Some points, each followed by its number:
[ 43  12  -3   5 -15   1   9 -10 -27 -21  16  -6   8 -18  -2  -1  -2  -7
  13  12  13  25  17  17  30  33  34  25  42  37  27  14   6 -10  10  -1
 -13] 0
[ 28  10 -36 -18 -10 -41 -12  -8 -39 -34  -8  -9 -26 -11 -11 -19 -16 -11
 -13 -25 -20   2   5  24  15  -2   7  -8  14   3 -26   4 -25 -28  -6 -21
  57] 1
[-19  24  29  37  29  36  23  12   4  -9  10   8  -5   4  28  -8  12  -9
   7  -4   1 -18  -7  -4  -4   0  -2 -17   8  -5  10  -4  -9 -33   0 -21
 -44] 2
[  2 -16  25   9  20  19  12  21  18   2  -3   3 -11  -7 -15 -21 -19 -15
  -3   6   2 -20  -9   8   5  14  10  30  -3  16   5  12 -17 -14 -13 -17
 -11] 3
[ -7   2 -18 -12 -26 -16   2  -3   6  -6   3   5   4  -6   7 -29 -12 -11
  22 -15   3 -20 -13 -10  -5 -13  -8 -15 -25 -23 -63   0  -4  18   7  16
   0] 4
[ -9 -33 -10 -29 -42 -44 -38 -26 -12  -8 -21  13   2 -18  -7  -7  -7  -2
 -24 -19 -23 -13  -9  16  26  12  20  33  -5  15  19   7   6 -26   0 -15
  15] 5
[ 3 -7 22 10 50 36 13 12  6 19 41 28 20 32 38 28 35 33 43 63 56 51 40 19
 44 50 50 43 42 47  4 30 -7  4 34 23 -6] 6
[ 56  12  -9   2   1 -11  20  16  10   3  -8   5  10 -13  -9  11   2   1
  -3   1  -1  19  15  22   4  19  12  40   2  24  42  16  12 -12   4  -4
   9] 7
[ 31  17  44  41   6 -13 -34 -26 -22 -28 -36   3 -22 -27 -15  11  -2  -1
  -8 -20 -15 -11 -23  -7 -24  -8 -17 -58 -19 -42  -1  -5  18 -30   5 -16
   4] 8
[  9  69  25  64  24  25  -5  -4  19  19 -13   5 -10   1   6  -2   1  -2
 -26  -9 -18 -17 -16   0   3   6   4 -20  16  -1 -27 -27 -34  -4 -14 -13
   0] 9
[ 49  16 -28  -8 -14 -16  23  10  -2 -10  19  16  11  -6   7   0   4  -4
  30  12  22  11  20  23  19  24  22 -29  25  -2 -20  25   4 -10  39  17
  -8] 10
[-17   9  11  15  51  29  20  29  36  45  19  30  32  36  16   9  13  12
  25   7  17  11  10  30  26  11  20   3  16  11 -10  17  19 -13 -31 -26
  13] 11
[-39 -38  37   1   9  22  29  46  11   8  -9  -2   9   6  29  25  29  14
  29  11  22  45  43  24  30  33  34  22   9  17  12  -6  40  17   4  13
 -20] 12
[ 9  8 24 22 30  2 24 14 34 26 48 31 30 40 54 48 56 62 68 41 58 63 56 77
 66 61 67 10 56 37 52 13 44  6 25 19 18] 13
[-54  12  26  26  27  11  10  17   2  19   6   4 -38   7 -24 -32 -31 -24
 -14 -23 -19 -19 -19   5 -23 -15 -21  -1 -21 -13 -33 -10  -6 -19   7  -7
   2] 14
[ -4  -6 -51 -39  -2 -18 -13 -30 -19 -23  -7 -39 -20 -22 -28 -18 -25 -21
 -26 -29 -29 -22 -29 -11 -45 -20 -36 -15  -7 -12 -10 -17 -16  -9  27  11
   7] 15
[-37  15   5  13  48  51  30  41  61  67  70  59  56  38  15  37  27  36
  45  24  37  14  31  28  33  25  31  29  -3  14  38  27  -9 -10  48  24
 -49] 16
[ -2   5 -14  -6   4   0 -15  -4  13   2 -19   6  27  -2   8   2   5   7
  11  11  11   4  15  11  19   2  11   9  22  17  25  27 -23   8 -22  -8
 -43] 17
[ -4   1 -17 -12   6  27 -22   1  -7 -18  -3  -1 -18  18  15  15  17  10
  17  20  19  23  20  17  35  15  28  -1  -5  -4  16   9 -20   0   6   4
  21] 18
[  5   3  25  20 -17 -10 -47 -49 -30 -23 -10 -12  -2 -10  -2   6   3  -5
  -3  -4  -5  13  19   2 -22 -14 -20  35  38  41  40  17   8 -10  15   4
   7] 19
[ -7 -18  14  -2 -30  -3   3  13  -6   6  -5 -21  10  31  -5  20   8   6
   8  13  12  14   7   7  13   3   7  12  30  23  34  43  32  55  33  54
  11] 20
[-10  36  35  48  35  15  58  72  46  56  47  38  44  29  36  35  37  37
   9   3   6  17  17  29  14  20  18  13  33  26  34  45  31  59  22  49
   1] 21
[  2  -1  -5  -4 -45 -66 -34 -21 -30 -24 -23 -24   4 -17 -22   6  -8  -8
 -19 -17 -18 -27 -33 -16 -34 -11 -24  -5 -13 -10 -27 -13  -1 -10  -7  -9
 -12] 22
[-12  19 -14   3  17   8  -5 -14  35  25  18  50  17 -10  31  23  28  24
  56  42  51  25  32  44  31  50  44  55  22  43  16  15  20  30  63  57
   3] 23
[  6 -13 -10 -14  24  26 -11  -7   4   9  -2 -10 -12 -18 -11  -6 -10 -16
 -25  -2 -15 -22 -12 -12 -16  -1  -9   0  36  21  -8  18  -7  14  -1   6
 -41] 24
[ 33  -4  31  18  12 -15  -7   1 -22 -16 -26 -10  -8 -21  18 -16   0 -12
 -18   1  -9  17  19 -14  -2  20  11  31  -5  14   0  -9  -7  -4   1  -1
  21] 25
[ 28 -23 -51 -52  -4  14 -21 -31   6   7 -10  -6   2  -9 -41 -36 -42 -29
 -21 -38 -29 -21 -29 -16 -36 -24 -32 -34  -2 -20 -16 -10 -33 -32 -14 -28
  10] 26
[-79 -14  10  -2 -49 -40 -38 -41 -16 -17 -34 -51  -4 -37 -42 -16 -33 -28
 -22 -41 -34 -39 -35 -54 -35 -30 -34 -31 -42 -41 -36 -30 -52 -19 -56 -46
  -8] 27
[-17 -34  10 -16   0  -5  -9  -8 -41 -29 -39   2 -20 -34 -39 -19 -30 -24
 -35 -16 -26 -13 -25 -40 -50 -29 -41 -41 -32 -40 -22  -8 -12 -30 -34 -39
 -24] 28
[-12  10   0   7 -24 -39 -26 -29 -17 -31   8 -34 -18 -21  -5 -16 -12 -18
  11  -2   4  -1   0 -15   9 -10  -1 -12   2  -5   4  19  11   0 -25 -15
  -6] 29
[  0  13   9  15  21  30  16  22   6   8  30  41  13  26  27  19  25  20
  17  13  16  11  13 -13   7 -10  -2 -21  22   1   1  -9 -17   7  11  12
  14] 30
[-30  -3 -33 -24 -26 -18   5   8  -4  20  -5 -11 -13 -16 -12   0  -7  -7
   5 -19  -7 -22 -11  -4 -15 -16 -16 -21  -7 -16 -10   7 -24 -24 -11 -21
  10] 31
[-17   1  -4  -1  -3   1   4  -2  -5 -15 -39   2 -30 -32 -17   3  -8  -3
 -31  -4 -19 -30 -28 -18  -2 -10  -6   3   0   2 -15  -7  -1  66   5  43
 -33] 32
[  1 -23   5 -12  -5   5  20   9 -27 -11   5  -1 -20   5  28  21  26  23
 -14  -5 -10  -1   3 -26   1 -42 -21   8  -7   1 -13 -19  24 -34 -14 -30
 -19] 33
[-18 -48   9 -26   3 -16 -32 -51 -34 -44 -29 -39 -31 -24  -4 -58 -33 -60
 -33 -28 -33 -35 -39 -29 -37 -40 -40 -26 -23 -28 -10 -32  -8 -26   1 -15
  -2] 34
[ 40 -23   5 -11  21  51  10  12  36  25  20  17  27  11  -1  13   6   9
  -3   3   0   4  14  19  -1  -1  -1   4  15  10   6  -5  -9   9  -5   3
  -1] 35
[-11  38 -25   8   0   2  20   1  15  16  23  12  30  19  33  22  30  32
  38  78  61  39  45  37   8  38  24  47  17  36  21  22  39   5  44  31
  39] 36
[ 10  -6 -15 -14 -24 -18 -22  -7  -5 -11 -20 -19  -2 -11 -11 -34 -25 -15
  -2 -20 -11  -3 -25 -20 -15 -29 -23   3 -29 -13 -20   7  -5  23  15  23
  22] 37
[ 12 -14 -67 -55 -18 -16 -10  -6 -14 -26 -27 -44 -22 -40 -31 -12 -23 -15
 -38 -17 -29 -12 -20 -13  -7 -17 -12 -28   6 -12 -27 -13   0 -42   4 -24
 -27] 38
[-13 -14   2  -8  -9 -14  20   7 -27 -21  12   9  -1   4 -15  -3  -8   4
  -5   8   2  11   7 -18   8  18  14   5  -7  -1  10  -1  33  14 -29 -10
   2] 39
[-10 -30 -11 -28 -37 -25 -20 -35 -34 -40 -46 -32 -26 -22 -21 -33 -29 -38
 -25  -9 -17  -9 -29 -48 -21   5  -9 -24 -37 -33 -15 -30 -25 -23  -9 -21
 -10] 40
[  4 -41  -4 -31 -19  -6 -42 -22 -22 -23 -61 -46 -28 -28 -43 -31 -39 -24
 -25 -26 -26 -27 -18 -31 -36 -11 -25 -52 -35 -49 -47 -43 -38 -36   0 -21
 -23] 41
[  6  10   2   8   0   5  -9  19 -30  -3 -17  -4   5  21   6  17  13   8
  -6   3  -3 -10 -22 -11 -14  16   2  12  -4   4  -9 -21   6  33  24  35
  11] 42
[ -7 -57  37 -15  29   9 -27 -28 -19 -18 -33  -3 -22 -13 -18 -13 -17  -9
 -14   3  -6  -2  -6   2 -11  -6 -10  16 -14   1 -14 -21 -26  -5  14   6
 -24] 43
[  7  17  22  26  24  28   7   3  18   2   5   9  28   3  22  31  28  19
 -13   3  -7   0   0  -2  17  15  16 -11  16   2   7   6  14  20  -2  11
  34] 44
New points follow, each followed by the numbers of its three nearest points above, looking only along the 2 directions in which the numbered points spread most, nearest first.
[  8  76  -7  46   3  12  21 -12  19  21  10  16   2   2  10  13  11  12
   4   3   3 -13 -12 -10 -27   4 -12  -4  20   9  19  15 -19  14  27  25
  15] 35 44 30
[-23  17 -34 -12 -20  -7   1  -8 -11 -31 -19 -19  -8 -20   8 -26  -9 -26
 -12 -18 -14  -6   2 -13 -27 -21 -24 -17 -30 -27  -1 -21   4 -21   7  -9
 -22] 8 31 37
[-22  19 -22  -3  13  -2  29  36 -18  15 -23  14 -12  -9 -10 -27 -19 -16
   2  -7  -3 -22  -8   0   6  -8  -1 -14   4  -6   0  50  -3  33  18  31
 -27] 3 33 24
[ -2  20 -11   6 -25 -36 -24 -28 -30 -40  -1 -50 -14 -16 -43 -36 -42 -51
 -39 -52 -49 -47 -52 -72 -63 -66 -69 -65 -67 -73 -87 -64 -32 -73 -79 -94
 -33] 27 41 28
[ 16   2  -3   0   3   0 -40 -23 -35 -31 -33 -38 -14 -44 -48 -14 -34 -22
 -23 -27 -27 -35 -36 -30 -30 -37 -36 -22 -37 -33   7 -32  -8  26 -22   2
  -1] 26 28 34
[ 54  10  29  26  22  38   8   5   8   3  10   5  -6 -10 -21 -10 -16  -3
   1   0   0   7   3   9 -14  -6 -10  23 -13   6  12  37  42 -19  41  13
  30] 17 42 39
[ 55  11  17  18   4   2   7   1   6  26   4  -3  12  -2  14  12  14  20
 -18  15  -2  18  16  34  -2   0  -1  12  16  15  -6  15 -11 -17   1 -11
  21] 17 18 42
[ 11 -35  15 -13  30 -14 -14   1  18  -6 -23 -20 -11  12   2  14   9   6
  -5   4  -1 -12  -2   6  20  18  20   9  34  25  38  21  21  45  23  41
 -34] 18 7 10
[-12  -4  17   8   8   8  17   8 -16  -2   4   3   1   0 -14   7  -4  -9
 -19  -5 -12  -2  -8  -4 -11 -26 -20 -30 -31 -35   1  -1 -22 -68 -21 -55
  12] 14 8 31
[ 46  44 -22  15   5  19  42  36  22  24  21  18  45  21  49  24  39  36
  36  42  41  15  22  46  26  31  30  25   3  16  15  -4  10  12  35  30
 -13] 6 23 12
[-43 -26  16  -6 -21  -6  18  11  -1   0  -5   4  -5 -12  -5 -12 -10 -14
 -14 -22 -19 -14 -19  -6 -40 -31 -38 -18 -28 -25 -15 -30 -25   6  29  23
 -61] 14 8 31
[-14 -26 -60 -59 -36 -25 -24 -40 -18 -12 -24  13 -13 -20 -11  10   0 -11
 -16 -12 -15 -44 -31  -8 -14 -30 -24  -7 -12  -9  -6 -35   6  18 -30  -7
  55] 22 38 15
[ -9 -13 -16 -20  -9  10  26   9 -18 -19   5  -6  20   8  36  24  32  16
  27  19  24   2   8   4   0  16   8   0 -28 -15  24 -16 -19  27 -21   4
   4] 17 18 42
[ 28 -25  44  14  15  17  21  23  14  15  -2  18   6  15  -8 -24 -16 -13
  -4 -18 -12 -17 -17 -10   4  -5   0 -16 -17 -20 -31 -31 -27  14  11  15
 -21] 9 2 14
[-17 -18 -11 -21 -20  -4   6  11 -10   2  17  11  13  24  22  34  30  20
   8  33  22  -6   3  13 -12  -9 -10 -18  13  -3  -8   8  -7 -10  23   9
  -7] 17 42 18
[ 36  21  28  34 -17   2 -18 -22 -22 -15  -2 -15 -35   7  -5 -12  -8 -11
 -29 -13 -23 -11 -25 -30  -2 -25 -15 -21 -17 -21 -31 -48 -19   4 -13  -7
  -3] 8 31 43
[  1 -44  25 -13   7   5 -16  -2  -3 -15 -10 -22 -15  -5  -9 -19 -16 -20
 -26 -20 -23 -11 -16 -17 -20  -8 -15  -4 -25 -16 -14 -26 -33   1 -41 -25
 -28] 8 31 26
[-33 -44  -9 -37 -22 -28 -25  -1 -20  -7  -2  -5 -35  12   8 -16  -4 -16
 -29 -18 -25  -1  -7 -18  -5   5   1  12 -15  -1   5  -6   7  16  -2   9
  -1] 29 37 43
[  3  26 -17   5  -2   7 -11  11  25  37  30  35  25  18   8   8   8  25
  21  22  23   5  15  24  27  19  26  20   3  13  26  11   6   2 -18  -8
 -13] 12 44 30
[  1  21  10  21  19   2  35  31 -16  -5   3  27  14  24  29   3  17   6
  -8  16   5  22  28  12  24   6  16  35  12  27   1  24 -11  47  -1  28
   8] 12 44 35
[ 16  -2   1   0 -13 -15  33   7  -6   1  11 -13  -6 -18   0  16  10   8
  28  -6  12  20  20  22  21  38  31  25  30  32  26  28  -5  37   7  27
 -56] 20 10 7
[-37  19 -27  -5  18  14  -3   5  22   3 -10  16 -24 -13  -5   3  -1  -3
  10   4   8  -9  -3   0  -7   8   1  -4 -13  -8  -6  -6  13 -16 -19 -22
 -11] 3 33 24
[28 27 23 34 20 29  4  8  0 12  0 15 -8  9 40 30 37 29 31 23 28 23 17 30
 10  2  6 23 26 28 22 47 41 19 13 20 23] 12 20 23
[  6  28  35  43  22  15  16  35  18  35  37  26  39  40  33  21  29  22
  23  54  41  68  66  59  51  78  68  33  62  53  68  61  36  54  18  45
 -34] 13 6 23
